One turn or mirror swaps these rows in pairs. Which row does each one swap with?
The rows were stretched afterwards, more along some directions than others.
j_964: [ 45  22  -8  -5  -7  -3   2  21  14  -7  28 -11   5  23 -28 -24  -2 -12
  26   8  13   1  28  -4 -10]
j_729: [ 18  11  -6   0 -16  35   2   4  -4  11   5   2   1  23  16 -30 -14 -15
  16  -1  57  20   9 -12  -5]
j_171: [ 13  10 -11  20 -15  22  18   4  13   7  12   5  20  28   6 -25  -3 -12
  26  11  14 -13  19  -5 -18]
j_612: [-36 -10  -9   4 -15   5   7  -3 -17 -15  -9  -7  16  -1 -26 -14   3  -9
 -27  12  -6  -3 -20   8  -6]
j_858: [-14  -7  -4  -3 -10  29   4 -28 -11   9 -10  22   8   8   9 -17   2 -14
 -20   2  13  12   2 -14  -3]
j_522: [  8 -21  -5   0 -14  29 -28  16 -12  -3  -5   1   8  27 -12 -23  -8 -19
   8 -18  45  18   0  -9 -13]
j_112: [ -7  10 -34  -4   9   3  13  -1  -2  16   1   8   4   3  14 -11  -9   9
  24  17   3   8  21 -16 -14]
j_253: [ 33  -4 -23  -5  19   0  -4   2  14  10  -6  -2 -15  15 -17  -2  -3 -16
  18   8   1   8  34  -3 -12]
j_588: [-15  -9 -25   3 -29   5  -3  28  23 -23   0  -7  11  -9 -12   5 -26 -16
 -11  14   1   9   9 -14 -13]
j_787: [ 14  11 -11 -12   5  23   3  -7   0  26  13   7   7   0  19 -35  -3  -4
  24  -9  31   3  22  -6  -8]
j_614: [ 12  -5  -5  -9   0 -17 -27 -10 -15 -23 -15 -17  -3 -18   5  -6   5   3
 -27  -9 -17  12 -15  11   5]
j_490: [  6   8 -24  18 -14   7  28  19  10   2  -6  16  14  23  -6  -4 -13   4
   7  22  17  12  18   6 -28]
j_434: [ 10   1 -14 -16  13  18 -31   4  18  -3  -5   4  -3 -18   5 -18   4 -16
 -17  -8  -9   2  -3 -14  10]
j_608: [ 26   9   6   9   3 -26  -8  -2 -23 -16  -7 -14   2  18 -32 -27  12  -7
  17  -1   1  -3  -6  23  16]
j_74: [ -2  -4   0  27  -4  -4  -9   8 -14 -10   5   1  20  19 -18   1  11   6
   9  -4  -8  -9  -9   0 -18]
j_655: [ 52   4  12  14  -1  16  -8  -4   0   9 -13   7   7  41   0 -53   9 -31
  11 -19  42   4  19  16  15]
j_391: [ 20  -8  -7 -28  25  23   7 -18   8  28   0  14  -3  -6  25   3   0 -17
   4   4   1   9  23 -23 -15]
j_394: [ 31   3  12 -20  -3  -9  -6  -7   1  -7 -17 -28 -12 -20  19 -11  -2 -22
 -30  10 -30  13   0  17  12]
j_526: [ 17  -1   6 -26  -3   3 -26  -4  19 -21  -5 -14  -4 -23  -5  -5   4  -9
 -22  -4  -8  -4  10   4   3]
j_231: [-49  -9 -44  -7  -1  21   0   1 -16  -4  17  17   9  -4   6   1 -10   5
 -15   6  -3   3 -24 -21 -11]
j_369: [-30 -27 -38 -10 -18  11   0  -3  -8 -10  -4   0  11 -16  16  -8 -11  -7
 -25  10   0   0 -23   2  -5]
j_788: [ -8  -6 -35 -25 -10  -2  11  26   2  -4  16  -2 -11 -11 -14  21 -15  14
  -1  17 -10  -2  18  -2 -18]
j_953: [ 19 -25  -2  12 -17   1  -6   7 -19 -18 -14  -3  17  18 -18 -42  11 -14
  21  -4   5   2   2  14 -10]
j_435: [ 24  12 -21   3 -16  22  18  17  27  15   8  -4   5  -5  20   1 -11 -28
  13  20   4   5  39 -15  -6]
j_771: [-12   0 -28  -1  -6 -15  -7 -11   2 -11  13  -4   1  -1 -15 -10  -3  25
 -17  -3   8  -5   7  14 -29]
j_79: [ 39   6  13  -4 -18 -12   5  18  18 -13 -12 -16   9 -14   3  -3   0 -21
  12  11  -6  -1  15   5   8]
j_857: [  8 -22   6 -12 -11  18 -12   7  10  -3  -6 -14  27 -21  -7 -26  -9 -43
  -6   4  24  15  -7  -6  -1]
j_377: [ 27 -12  -6 -24  -7  21   3  16  12 -30  -7  -5   7  -3 -22   4  -2 -18
  -3  11   4   0   1   4  -3]
j_790: [-41 -14 -20  14   3   3  -5  -7   0 -13  -6  -1  13  -9  -3  -5  -9   3
  -3  -7   2  -1 -31  -3  -6]
j_370: [-29 -13 -27  -4  -9   4   4 -36 -19   2  14  15 -15 -12  38  15  -8  17
 -18   5  -8   7  -1 -13   2]
j_135: [ 14   6 -27  12  -7  -8  -2  -4   4 -21   7  -5 -30  -5  -2  12  -1  13
  -4  20 -26   4  14  10  11]
j_969: [  7 -21  -1  -6 -17  22  27  -8   8  18  12  -1  -8  -5  16  20  -2 -14
  -2  11  -8   1  18   0  -1]
j_913: [  2 -20 -46 -11  -7   1  -9  26   1 -28   5  -8   0  -4 -33 -21 -14 -16
  11   6  -7   4 -13   8 -18]
j_331: [ 19  35   2  10  -4 -10   3 -10   5   6 -22   3 -11   6   6 -10  -1   3
  -2  -1  13  11  23   3  -1]
j_491: [-17 -20 -25 -20  -1  20   5  19  -5   9   7  22  14 -14  25   7 -12  19
  10  -3  10  11   6 -16 -35]
j_276: [ 24  -1  -2  -3 -19 -10 -11   6 -12 -15   4  -8   7   0  16 -18   0  -8
  13  -3   4   2   4   0  -6]
j_102: [ 25  34   4 -10  -3 -16   1  13  16   8  33 -21   5   6  -7 -19 -19 -14
  15   4  20   8  23 -15 -12]
j_52: [-19  -9 -27  -2 -24 -19   9  -4   7 -17   8 -22 -15 -29   6  27 -11   7
 -31  30 -33  -7   0  -7   4]
j_810: [ 13 -20  -3  -7   3  31  -9  14  13   1 -13  19  21  -7   7 -14  12 -13
   4 -22   8   2 -11  -9   9]
j_590: [-17   1 -20 -23   7 -17  -4   4  -5 -20  12  -1   3 -16 -10   1  -1  22
 -19   4 -16 -12 -29  14  -3]
j_220: [  5 -13 -11  11   2 -16   0  23   0 -12   7 -22  23  -1 -16 -22   2 -11
   8  12 -16 -22 -20  16   1]
j_602: [ 20  -9  -6 -20  11  -6  -6  11 -11 -18  -2 -11  11 -13 -12   5  -2   1
  15  -9  11   0 -11   7  -4]
j_679: [  8  -4  -6 -15   4  -1  -2   6  14   0  -3 -21   5 -35   2 -17  -2 -17
   0   5  -7  -2  16   9   2]
j_217: [ -5 -13 -29  -6   1 -13  12  23  -7   3  10  -9   9  -2 -12   5  -9   3
   5   8 -21  -8  -3  16 -18]
j_882: [-15   1 -30  -6   2   5   9  -6  -6  10  16  22  -6  -3   3  15   3  26
  -4 -12  11   5  -8 -12   6]
j_629: [ -5  -6 -38 -10 -14  14  19  19  21   9  25   2  21   1  -2 -13 -16 -19
  25  18  14 -11  20 -24 -26]
j_592: [ -2 -12  -4  -9 -16  34   0  -2   6  13   3  18  19  10  21 -10 -10 -15
 -15   9  28  20  16 -17  -7]
j_699: [ 37   2  -3 -18   2   6   3  -9  -6   2 -16   8 -11  -5  29  -5  -5 -25
  -2  15   1  12  22  -1   0]
j_201: [ 26  -1  11 -30  12  26 -13   8  -3  16  10  24   4   8   9 -32   6  -9
  12 -19  23   5  11  -2  -1]
j_348: [  7 -13 -18  -3 -25   4  -4  26   9  -5  12 -14  22   2 -24   0 -12 -20
  -2  -5  15   0   3   1 -42]
j_536: [ 16  25 -32  -6  -6 -14   4   2  17 -19  20  -5  -6   8  -9 -14  -5   9
  -5  18  -8 -11  12  10 -17]
j_851: [-18  -9 -30 -22  -1   6  15  -1  -7   2   3 -15   6 -17 -17  -9  -2  -5
  -6  22 -14  -5 -13   2 -19]
j_504: [  8 -15  -4  11  -2  -6 -16  36   8 -22 -28  -6  31   2 -29 -18  -8 -24
   1  -1   7   3  -9  13  -8]
j_799: [ 24  21  -8  10  -7  -1   3   4 -14  21  15   2  -8  22  -7 -11   6 -10
  15   1  15   4  13  -9  10]
j_633: [ -8   5 -26 -26   6  12 -10 -19  -3  11  14  14 -22  -3  23  -7  -2  16
   2 -20  15  -1  23 -27 -10]
j_883: [ 19  34 -23 -18  -7  25   7  26  11   4  25   5   8  21   2 -28 -18  -4
  28  10  43  -8  25 -14 -37]

j_391 pairs with j_729
j_490 pairs with j_491
j_913 pairs with j_348
j_857 pairs with j_851
j_102 pairs with j_394
j_276 pairs with j_536
j_629 pairs with j_369

One turn or mirror swaps these rows in pairs. Which row does each one swap with?
The rows were stretched afterwards, more along some directions than others.
j_328: [  0   2 -13   6   8  10 -17  -6  16 -12   9 -10   4  -8 -14   8   1  20
  -1   9   4]
j_229: [  5  -9  -8   1 -26   7  14 -12  -9  -6  -4   5 -11   9   0  25  12  -6
   3   1   5]
j_478: [ 15   7   1  14  11   7 -16   7  10  -3  10  17   8 -23 -22 -12  -8 -20
  -9 -10  -7]
j_533: [ 11   3   3  12  11   3 -13   7   5  -1   6  17  13 -20 -27 -12  -6 -19
  -9 -10 -16]
j_84: [ 12   8  11  -8  -8  -9  19  -3 -15  10  -9 -14 -22  10 -13 -11  -1  -9
  -5  -3  -3]
j_975: [  5  -9 -10   4 -26  -4  14 -10 -14 -11   2   3 -11   2  11  20  14 -10
   0 -11   6]
j_318: [  2 -11  -5   6 -18   2  18  -9 -14  -7   1   8 -15  12   1  29  13 -10
  -8   1   4]
j_47: [  2   6  11  -1  -3 -19  16  11 -21  10  -9 -12 -21   5  -9  -5   7  -5
  -3  -8  -7]
j_852: [ -8   2  -5   6   9   1  -9 -11  16 -13   1 -16   8   1 -12  10   0  18
  -3  11   5]
j_193: [ 10   6   0  13  13   7 -12  12   4  -2   5  18  13 -19 -17 -15  -1 -11
  -7 -16 -16]
j_696: [ 13   2   0  13  13   0 -10   9   6  -1  13  14  12 -26 -23 -14  -1 -18
 -15 -13 -17]
j_868: [ -1   2  -3   5  11   4  -4 -18  20 -14  -1 -16   8  -2  -8   5  -4  10
  -1  10   3]
j_118: [  3   4   0  13  12   3 -10 -15  19  -2   1 -21  11   1 -12   9   6  20
  -6   7  -2]
j_789: [  6   6  -5   6   6   9  -8 -11  12  -4  10 -23   9   4 -13   7  -7  13
  -9   6  -3]
j_345: [ -6  -2  -8  10   7   8 -11 -10  14 -15  10 -16  10   6 -14  16   1  23
  -5   9  -4]
j_968: [ 11  13   4   0 -10 -18  13   4 -20   6 -10 -15 -19   2  -8 -10  12  -5
   2  -8 -11]
j_94: [  1  -7  -2   3 -14   2  18 -10 -15 -20   5   7 -15  -1   4  30  11  -5
  -8  -3   4]
j_569: [ -3  -3  -9  -3 -17  -1  20  -7 -13 -11  -1  15 -18   2   3  29   9  -4
   0   2   5]
j_867: [ 14   8  16 -13   4 -14  18   3 -15   3  -3  -8 -18  -3 -19  -6   5  -6
   1  -3  -6]
j_819: [ 15  10   1  19  10   5 -18   6  12  -3   9   9  12 -23 -22 -12   0 -11
  -6 -16 -21]
j_622: [ 10  -1 -11  -1 -26   4  16 -12 -13  -6  -3   2 -11  11   1  21   8  -2
  -8  -6   1]
j_469: [ 10   6  10 -12  -1 -14  18   0 -12  16 -14 -11 -17   9 -14  -9   8  -6
   1   1  -4]
j_610: [  5 -14  -4 -10 -17   2  16  -7 -15  -5  -2  16 -14   0   1  27   8  -6
  -1   3   0]
j_809: [  8   5   4  17  18   7 -15   9  -2  -2   7  14   2 -18 -19 -12 -13 -12
 -11 -14 -14]
j_948: [  9  -5  -6  -4 -21  -2  23 -12  -9  -8  -3   0  -4   7  -9  28  13 -11
  -8  -1  -3]
j_241: [-12  -7 -10   3 -24  -2  22  -3 -20 -10  -1   8 -10   0   2  25  12  -5
  -2  -2   3]
j_905: [  0   1  -5  10   9   6  -7 -10  12  -7   2 -15  12   1 -14   8  -5  15
  -5  14   0]
j_407: [  6   2  -8   8  10  10 -10 -11  21  -5  13 -21  10   0 -25   4   2  15
  -2   7  -1]
j_516: [  6   6   7  24  19   1 -10  14   8 -10   2   8   8 -22 -17  -8  -5 -18
  -6 -17  -6]
j_922: [ -4  -2  -8   9 -20   1  16  -8 -13 -12  -3   0 -15   7   9  28  13  -1
  -1 -11   5]
j_258: [ -2   0  10  -5   1 -15  16   7 -25   5  -9  -4 -27  -2  -8   2   9  -3
  -5   5 -10]
j_527: [  8  11  16  -9  -3 -13  20  -3 -17  18 -21  -8 -11   9 -16  -8   5  -8
   4   3  -3]
j_845: [  8  10  11  -3  -3 -23  22   3 -13   0 -16 -18 -13   0 -17  -3  14 -13
   2  -1  -9]
j_551: [  2   9  -7  12  10   3 -12  -8  20 -13   4 -17   5  -2 -16   7  -2  25
  -5   5  -3]
j_832: [  7   4  17 -11  -1 -19  23   2 -13  11 -18 -10 -12   7  -8 -10   4  -6
   5   2  -3]
j_711: [  6   3   5  16  11   5  -5  15  10  -7   9  12   9 -30 -22 -13  -9 -16
  -3 -15 -16]
j_332: [ 16   9   8  13  19  -1 -17  18   9  -3   1  15  14 -19 -28 -13  -1 -11
  -6  -9 -15]
j_702: [ -6   3  -9  11  12  10  -9  -8  17  -7  11 -16   1  -8 -18   8   0  23
  -3   3   2]
j_710: [ -7 -12 -12   6 -22   1  20  -6 -17 -12  -1  10 -16   3   6  25  12  -9
  -3  -4   4]
j_705: [-14 -13 -16   7 -24  -1  17  -6 -19 -15   0   7 -17   7   7  30  10  -3
  -1  -1   9]
j_652: [  2  13   8  -5   1 -14  16   1 -19   8 -10  -2 -26   2 -14  -2  10  -4
  -1   4  -7]
j_248: [ 19  10  -1  20   8   4 -15  14   3  -5   6  11  10 -28 -21 -12  -1 -20
  -6  -9 -13]
j_786: [  5   0 -10  -3   8   7 -12 -10  15  -9  10 -18   2   2 -19   6  -6  15
  -6   8  -1]
j_167: [  6   8   6  22  18   5 -11   9   7  -4   1  13   3 -28 -20 -11  -6 -13
   0 -16  -8]
j_755: [ 11   1  -4  19  12   1 -18  10   0 -12   6  17   3 -24 -17  -4  -1 -18
 -10 -11 -10]
j_115: [ 13  13   7  -3  -5 -10  16   4 -15  11  -9 -10 -22   4 -22  -9   7  -1
   4  -4  -7]
j_558: [ -2   5 -11   9  11   7  -9 -12  11  -9   1 -15   5   6 -13   4   3  26
  -4  11  -1]
j_751: [ 11   5   6  14  12   4 -13  13   6   3   6  11  17 -25 -20 -14  -2 -20
  -9  -9 -17]
j_722: [ -3 -14  -7   4 -23   4  18  -9 -15  -3   2  10  -6   4   6  22  15 -11
  -9  -1  -2]
j_333: [ -4   3  -6  10   9   4 -10 -13  13 -10  11 -17   2   0 -10   6  -7  14
  -4   6   4]
j_467: [ 12   8  13 -12  -1 -11  12   1 -14  20 -17  -4 -15  10 -19 -12   5 -11
   1   0  -3]
j_166: [  6   5  13  -9  -1 -18  20   8 -11   5  -8 -12 -18   5 -11  -4   8 -10
   6  -2  -2]

j_710 pairs with j_469
j_248 pairs with j_789
j_705 pairs with j_467

